In the rows, zero is written as 128.
Each named turn below is shown by a few rows before and after it. Which turns, in which order, take the first row of each later pair to the second? The first pair is answered.
B (before -> after):
[132  98 177 125 149 100 133 161 152 150]  ->  [ 94 131 163 140 150  94 126 179 130 117]
[121 147 110 150 130 128 130 106 129 110]  ->  [144 130 113 145 133 133 133  93 137 128]
[143 139 137 119 131 126 123  88 128 139]  ->  [135 134 158 110 124 126 123 101 137 136]
Q (before -> after):
[117 141 135 112 144 101 152 186 107  91]  ->  [ 91 133 145 143 130 133 153 160 140  65]
[124 141 139 133 104 122 132 137 124  92]  ->  [122 141 123 148 103 128 129 116 122  96]
[ 87 130 151 162 109 138 105 106 154 132]  ->  [104 140 113 161 123 120  97  93 122 164]
[142 132 153  94 151 128 146 175 139 103]  ->  [118 125 150 134 140 163 143 136 168  82]
J (before -> after):
[147 131 126 130 134 142 147 142 126 126]  ->  [142 114 123 145 139 140 141 126 137 133]
[137 124 146 100 108  90  99 152 123 170]  ->  [100 122 114 153 111 103  83 105 128 162]
[156  77 116 132 173  98 140 145 142 149]  ->  [103 142  76 177 152 128 129 124 116 100]
P (before -> after):
[112 104 129 143 130 149 106  95 135 156]  ->  [145 109 145 115 123 161 120 105 137 159]
[162 104 128 149 142 139 124  96 108 143]  ->  [178 107 142 126 144 137 138 122 112 141]
[139  86 133 125 156 118 137 124 140 147]  ->  [135  86 129 130 156 118 134 121 139 147]
D (before -> after):
[102 131 120 153 139 131 124 124 125 105]  ->  [102 113 132 153 140 127 121 118 138 115]
[120 146 151 132 119 111 121 172 135 126]  ->  [120 147 155 133 113 120 121 167 139 121]
[102 134 140 137 122 120 131 165 139  98]  ->  [103 118 146 137 124 113 128 162 147 108]

Between the rows of a pair lie two turns.
[125 108 119 112 138  94 150 152 133 108]  ->  [109 114 107 137 136 110 149 135 141  90] -> Q B
[153  83 109 122 182  98 155 140 145 132]  ->  [143 142  94 121 166 123 169 159 125  82] -> Q D
[ 99 122 171 120  87 149 110 109 165 138]  ->  [ 70 159 149 132  90 143 110 128 140 105] -> P B
[142 127 127 102 141 137 131 164 113 134]  ->  [135  96 135 128 136 155 125 126 148 141] -> D J
[126 126 159 125 138  87 115 160 111 116]  ->  [136 168 114 146 131 122 125 127  92  96] -> D B
[156 139  71 132 145 102 122 113  86 158]  ->  [170 137  95  99 149  93 138 153  86 146] -> P P
[164  76 140 170 115 171 126  82 160 120]  ->  [190 122  74 157 134 142 126  87  89 141] -> Q D
[ 89 142 114 155 144 112 136 133 122  95]  ->  [159 138  93 139 144 139 153  95 121 129] -> B P
[109 168 117 155 103 173 117  90 115 109]  ->  [137  88 135 153 128 149 113  76 149 160] -> J J
[129 124 138 117 123 121 129 138 126 131]  ->  [127 133 117 125 128 121 126 135 116 126] -> B B
[145 219 145  82  67 190 154 148 116  88]  ->  [212  95 180  68 101 161 157 118 174 173] -> Q J
[152 142  91 150 162 138 140 104 119 118]  ->  [153 148 113 121 167 116 146 153 112 105] -> J P
[134 130 158  97 107 139 102  80 132 189]  ->  [124 148 106 116 130 117  97  81  94 188] -> D J
[147 142 120 108 134 128 116 133 136 164]  ->  [141 150 132 100 131 130 122 153 137 145] -> Q D
[132 131 109 129 134 149 134 108 123 112]  ->  [129 122 128 106 143 125 136 148 120 109] -> J P
[114  90 140 141 141 118 122 115 155 134]  ->  [143  95 143 125 131 135 132 107 158 144] -> P P
[ 63 161 118 162 115  85 100 181 106 120]  ->  [107 115 164 117 123  68 116 207 132 149] -> Q J
[154 174 129 145 106 191 128 108 131 111]  ->  [154 149 185 106 107 164 131 160 146 114] -> J B
[123 133 159 122 117 147 138 122 135 124]  ->  [137 137 152 118 119 150 145 119 131 128] -> Q P
[106 154 124 151 118 165 139 131 128  93]  ->  [124  80 156 140 136 133 128 126 157 146] -> P D
[125 154 122 115 110 150 121 103 128 112]  ->  [143 146 139  93 117 143 133 127 132 112] -> B P
[109 163 136 122 120 131 123 170 111  83]  ->  [148 170  88 129 133 140 130 136  94 104] -> B P
[ 58 137 145 164 118 135 100 131 134  98]  ->  [145 162 177  80  93 158 129 151 122 129] -> P J
[178 120 125  92 129 117 147 150 120 146]  ->  [128 114 164 121 106 150 149 148 164 101] -> B Q
[151 139 124  89 145 116 157 158 118 109]  ->  [ 97 125 133 133 142 127 147 144 146  75] -> Q P
[123 172 118 118 119 133 157 167 110  71]  ->  [116  75 168 143 120 133 137 122 181 110] -> Q D
[136 138 110 131 140 122 117 131 111 144]  ->  [126 111 120 143 145 116 113 128 130 143] -> Q J
[106 116 127 135 152  86 128 139 134 137]  ->  [119 136  94 145 152  98 132 121 118 139] -> J B
[123  66 131 145 170  87 137 144 160 128]  ->  [121  66 116 160 171  92 132 126 159 132] -> Q Q
[142  76 182 115  92 144 140 135 163 126]  ->  [116  93  98 138 146  67 118 160  91 137] -> D P
[133 106 114 116 135 103 139 162 101 121]  ->  [142 101 112 114 136 106 141 155 104 128] -> B B
[108 115 143 144  98 164 130 105 164 112]  ->  [120 133 140 132  91 174 139 109 158 109] -> B P
[136  95 198 104 117 136 133 152 166 141]  ->  [131 182 153 104 102 167 151 165 122  92] -> D D
[138 116 129 137 130 127 110 127 150 105]  ->  [144 111 127 137 131 124 105 120 149 118] -> Q B
[ 90 133  93 173 130 155  97 109 134 118]  ->  [125 141 109 105 147 100 105 181  94 144] -> Q Q
[102 127 140 107 120  85  93 114 111 206]  ->  [ 85 164 118 128 105 112  90  91 100 184] -> P J
[115 112  89 136 160 125 149 139 133 104]  ->  [133 122  86 132 150 148 157 126 136 103] -> B D
[142  81 133 144 142 118 131 104 153 145]  ->  [162 125 154  91 128 120 148 157 128 129] -> J J
[108 101 118 143 151 101 114 127 124 136]  ->  [159 114 119 120 132 136 130  99 127 155] -> P P
[129 111 104 106 139  69 113 125 111 182]  ->  [111 180 124  85 111 110 139 171 105 107] -> Q D
[167 113 122 111 140 152 174 127 166 125]  ->  [155 127 117 123 136 162 175 128 166 107] -> J P
[127  72 184 129 129 149 149 128 196 118]  ->  [144  98  66 150 183  89 132 111 109 160] -> Q D
[106 133 110 147 144 115 131 134 126 106]  ->  [137 143  98 129 143 113 131 126 106 131] -> P Q
[115 137 113 145 135 132 122 154 108 100]  ->  [132 142 101 138 136 132 118 144  94 120] -> P Q
[ 93 158 121 136 149 125 135 171 125  69]  ->  [154 138 154  80 149 115 147 187 126 114] -> P J
[151 119 130 142 132 145 156 120 139 124]  ->  [137 124 141 137 136 133 157 149 137 107] -> P B
[105 120 148 135 101 151 129  91 124 122]  ->  [103 130 165 106 106 132 135 137 112 112] -> J P
[137 108 134 144 125 146 159 130 147 118]  ->  [121 115 132 147 127 138 155 143 141 104] -> P B
[180 100 113 133 158 104 135 125 125 161]  ->  [169 161 116 116 140 130 158 165 109 105] -> Q D
[ 81 107 143 153 113 138 112 109 136 120]  ->  [103 124 100 145 132 113 106 107  93 148] -> B Q
[124 133 162 143  93 148 128  85 122 144]  ->  [146 141 154 113 106 116 130 109  91 169] -> Q Q
[ 61 167 131 158 113 145 120 146 128  63]  ->  [129 184 127 134  84 197 138 101 133  93] -> P P
[104 172 115 128 116 143 131 141 103  99]  ->  [117 174 116 123 110 153 134 132 103 104] -> P P
[148 162  83 138 125 120 116 104  66 138]  ->  [170 154 117  95 129 106 130 151  70 136] -> Q B
[154 110 118 141 141 151 155 119 155 100]  ->  [150 111 102 148 147 145 151 116 149 103] -> P Q
[141  58  88 142 151  99 148 134 159 144]  ->  [139  55 113 131 146  99 153 154 171 131] -> Q Q
[138 113 158 107 115 136 142 132 143  88]  ->  [125 114 137 137 114 149 134  97 144  89] -> Q B
[142 106 164  88 110 156 139 118 173 121]  ->  [ 74 137 132 118 129 122 127 158 141  72] -> P B
[ 98 177 127 121 125 148 121 152 137 101]  ->  [151 131 151  84 139 127 131 163 151 145] -> Q J
[139 106 146 104 126 131 135 129 145 135]  ->  [103 120 134 137 119 142 125 116 145 111] -> B Q
[ 63 113  97 160 160  61  81 137 105 150]  ->  [196 145 106  97 110 154 122  72 113 196] -> P P
[132 109  99 137 157 112 106 103 104 134]  ->  [166 113 133  90 149 118 125 135 107 137] -> P Q
[148 101  74 176 144 125 129  98 125 130]  ->  [130  68 172 143 119 121 125 141 171 124] -> B B
[101 155 103 146 124 159 132  99 137 115]  ->  [ 90  99 146 141 135 126 119 112 163 142] -> D B
[168 108 134 113 149 137 135 104 135 164]  ->  [127 108 124 150 143 144 117  79 140 155] -> J D
[174 110 126 126 147 160 133  96 155 158]  ->  [183 149 100 108 153 147 139 123 116 149] -> Q D
[102 136 162 148 104 158 143 131 147 107]  ->  [135 149  97 145 126 123 127 109  91 162] -> Q Q
[119 102 130 155 150 141 147 126 169 107]  ->  [120  97 154 135 149 124 144 148 167 114] -> J D
[ 98 162 102 122 124 125 125 165 100 101]  ->  [176 112  94 108 136 139 136 115 121 164] -> B B
[127  67 104 151 182 114 154 127 165 113]  ->  [167  92  78 136 181 130 171 119 146 115] -> D B
[164 163 137 114  87 127 127 153  98 107]  ->  [174  86 164 134 101 125 124 124 152 133] -> Q J
[125 166 167  85 106 130 107 160  86 148]  ->  [126  84 170 118 131 111  93 120 126 186] -> J Q
[110 161 145 116 103 146 126 146 104 117]  ->  [128  92 165 125 120 140 124 118 148 151] -> J Q
[158 111 107 164 148 164 148  97 150 127]  ->  [149  90 162 136 142 150 152 141 173 119] -> B P
[182 108 112 139 177 115 131 175 127 132]  ->  [129  95 123 177 173 119 119 171 151 104] -> Q P
[145  88 118 145 147 122 133 121 147 117]  ->  [148 121 102 130 152 114 142 152 120 100] -> D Q
[ 84 138 159 149  96 153 111 121 136 109]  ->  [ 95  91 143 161 127 120  99 105 139 152] -> B D
[114 137 138 147 115 151 124 104 158 111]  ->  [151 169 121 104 117 132 131 129 112 134] -> Q J
[103 107 118 106 150  50 100 149 136 155]  ->  [ 72 143 110 119 138  61  97 156 124 124] -> J Q
